Read these off the row that follows.
1) The entry just right of -27?
2) The entry just right of 0?
3) The entry just right of the largest entry?
4) The entry just left of -1?
[-21 -17   0  30 -11 -27  -7 -17  -1]
1) -7
2) 30
3) -11
4) -17
